0: [141 145 180 125 136 167 198 157  96 103 100 102]
1: [134 139 129 129 119 144 143 126 115 138 109  99]
2: [133 129 114 129 110 121 112 106 134 150 135 105]
3: [140 132 150 127 136 134 135 110 132  75 102 109]
4: [138 133 115 132 129 119 110 118 137 152 143 110]
5: [127 129 148 127 130 129 130 110 115  84  88 106]
6: [147 111 122 127 145 106 128 131 139  81 104 146]
7: [105 135 149 134 132 141 152 108 113 144 131 104]
8: [156 154 185 120 128 194 181 191  66  33 114  77]
9: [106 109 138 147 138 109  91 110 121 185 209 167]
10: [136 125 122 127 127 114  99 108 140 168 156 102]
11: [139 114  67 129 129 132 146 211 149 146 201 215]
12: [138 133 128 116 126 119  93 108 138 132 197 112]
13: [127 144 153 126 124 145 163 127 120 125 118 103]
14: [135 131 127 132 123 124 102 108 141 178 206 109]
15: [ 87 133 177 146 137 144 189 129 121 210 209 114]
16: [142 116 113 125 138 117 126 140 135 100 112 145]
17: [ 75 130 179 140 134 155 191 131 114 156 175 101]
18: [130 131 101 125 121 124 116 122 133 103  77 138]
19: [138 128 138 120 127 119  98 102 133 197 227 114]
20: [122 124 152 129 137 135 143 114 122  79  94 105]
21: [116 130 155 136 131 122 119 111 127 192 163 111]
22: [144 120 119 124 139 120 132 125 135  99 117 140]
23: [136 140 105 122 104 122 117 110 143 136 100 116]
24: [140 135  98 128 111 128 118 112 135 123  87 108]
25: [141 157 172 111 134 172 187 157  92  79  72  82]
26: [141 131 131 126 134 130 131 129 120  79  90 130]
27: [139 131 129 123 135 123 100 103 142 164 212 108]
28: [138 129 101 125 136 122 116 137 140 136 166 139]
29: [126 101  93 120 140 119 113 168 139  63  37 255]
30: [140 128  85 135  93 123 127 120 145 127  23 149]
31: [135 109  94 126 131 123 124 144 135  54  43 226]
32: [142 125 111 128 123 116 107 121 137 147 151 126]
33: [128 111 114 126 138 117 107 141 133 101  67 141]
34: [119 115 109 125 136 112 111 160 135 143 130 162]
35: [128 128 142 118 136 131  98 101 142 168 207 111]
36: [140 138 106 126 107 122 124 114 128 150  91 114]
37: [108 124 153 135 129 126 127 110 127 220 232 111]
38: [135 142  99 123 113 127 116 111 133 132 107 102]
39: [134 141 102 116  95 118 117 106 135 160  94 108]
40: [ 50 132 198 167 127 164 234 141 114 193 255 130]
41: [134 138 105 126 101 137 138 108 130 115  58 109]
42: [112 112 123 129 130 108 109 145 122 117  95 136]
43: [124 120 136 125 125 114  89  98 132 216 238 110]
44: [ 98 114 143 138 132 106  88 123 133 172 181 130]
45: [138 147 110 124 118 120 122 112 126 151 122 110]

[ 75 147 210 152 113 195 255 188  93 175 246 125] 40 15 17
[142 125 127 119 135 124 125 106 125  90 149 122] 22 3 16
[130 142 176 121 134 178 194 188  85 110  95  99] 0 25 13
[128 123 132 129 134 112  98 114 125 158 150 146] 32 4 10
[134 113  84 117 146 118 131 203 137 120 111 214] 34 11 16
[139 137 121 124 135 117 104 103 131 133 148 109] 4 32 2
[140 118  98 123 137 119 122 153 141  65  79 201] 31 6 29
[139 131 153 129 134 146 142 129 120  46  69 145] 26 3 20
[111 110 128 129 135 112  99 131 137 159  66 133] 42 33 36
[130 143 125 124 120 146 156 131 119 132 122 104] 1 13 7
[137 129 112 123 128 125 110 107 141 171 167 105] 10 4 32
[123 121 138 130 135 132 138 120 127  55  73 146] 26 20 5
[135 143 110 122 130 125 114 108 137 148 153 108] 4 2 32
[104 116 147 132 134 126 128 131 131 157  88 129] 42 1 7
[137 117  94 124 137 119 120 144 129  47  25 231] 31 29 33
[132 120 106 127 138 120 110 153 140  89  68 161] 33 18 16
[130 146 186 132 129 184 179 163  89  99 115  82] 0 25 13
[120 119 115 128 144 114 116 138 123  55  29 187] 31 33 29
[142 114  98 121 135 122 116 155 140  56  57 213] 31 29 33
[109 126 132 129 126 131 129 106 132 117  92 110] 5 20 24
[136 120 105 126 133 118 115 134 133  69  71 195] 31 33 6
[104 120 152 137 128 125 118 110 123 112  55 113] 5 20 33
[106 106 121 132 126 107 109 148 122 117 100 132] 42 33 16
[116 119 116 126 142 114 105 139 126  84  41 178] 33 31 18
[155 149 180 119 135 171 187 163  90  73  81  85] 25 0 8
[147 119 101 124 142 119 135 149 140  97 127 171] 16 22 6
[ 83 130 197 152 133 171 234 151 106 150 200 116] 17 40 15
[128 111 101 122 136 119 112 151 138  90  83 215] 31 29 33
[132 135  97 125 108 134 123 110 136 117  83 121] 24 18 23
[133 156 213 128 141 224 255 246  63 166 139 105] 0 8 25
[119 118 116 125 126 123 114 126 137 118 107 126] 42 16 22
[118 109 117 129 135 113 106 137 135 117  52 169] 33 42 18
[141 155 170 119 132 182 197 177  92 126  95  92] 0 25 13
[137 124  91 129 108 122 120 134 141 123  80 138] 18 24 23
[ 75 125 163 156 128 152 216 174 121 176 255 161] 40 15 17
[ 98 133 169 134 127 149 176 123 120 153 131 116] 7 13 17
[117 105 112 130 133 110 111 159 128 100  74 165] 33 42 16
[144 128 125 119 137 125 126 104 125  83 162 123] 22 3 16
[139 112  71 132 133 126 144 210 144 152 235 215] 11 28 34
[135 114  67 130 151 119 141 235 134 148 158 218] 11 34 28
[114 110 117 132 123 113 109 143 127 117  84 143] 42 33 18
[134 130 108 124 138 120 115 122 147 142 133 114] 4 32 2
[132 124  99 117 111 124 127 123 139  95   0 175] 30 31 33
[131 130 131 127 125 118  99 104 140 182 202 107] 14 27 35
[137 138 173 129 136 151 156 144  97 116 139  97] 13 0 7
[135 139  85 123  88 135 132 111 133 122  42 111] 41 30 24
[139 117  82 126 128 124 155 212 136 130 180 203] 11 34 28
[135 134 124 132 121 124 105 110 143 180 211 110] 14 27 35
[134 120 104 126 117 121 112 131 140 122  79 139] 18 33 24
[ 67 136 202 153 132 174 255 151  99 192 234 118] 40 15 17
[125 126 105 122 125 127 115 110 141 110 129 114] 38 2 23
[146 136 147 126 138 130 125 110 117  86 120  97] 3 5 20
[117 126 156 131 138 135 145 111 121  69  96 104] 20 5 3
[142 122 123 123 133 118 125 119 135 107 123 131] 22 16 6
[121 125 132 129 128 128 129 106 130 131 110 107] 1 38 45
[144 132 110 134 119 119 105 106 139 128  86 106] 24 23 38
[143 111  83 120 145 115 150 208 136  90 186 212] 11 34 28
[126 148 172 128 127 151 180 132 114 119 115 102] 13 0 7
[131 153 204 127 133 204 255 212  74 150 132 102] 0 25 17
[138 134 111 122 133 126 110 111 140 142 135 108] 4 2 45
[143 105  88 126 136 132 147 188 136 114 171 195] 11 34 28
[110 116 136 138 134 116 107 126 130 114  95 124] 42 33 18
[111 134 161 133 133 134 159 112 120  93 104  99] 20 5 13
[137 128 104 133 104 122 130 114 138 120  38 138] 30 41 18
[142 135 143 125 130 137 136 123 122 133 185  97] 12 27 4
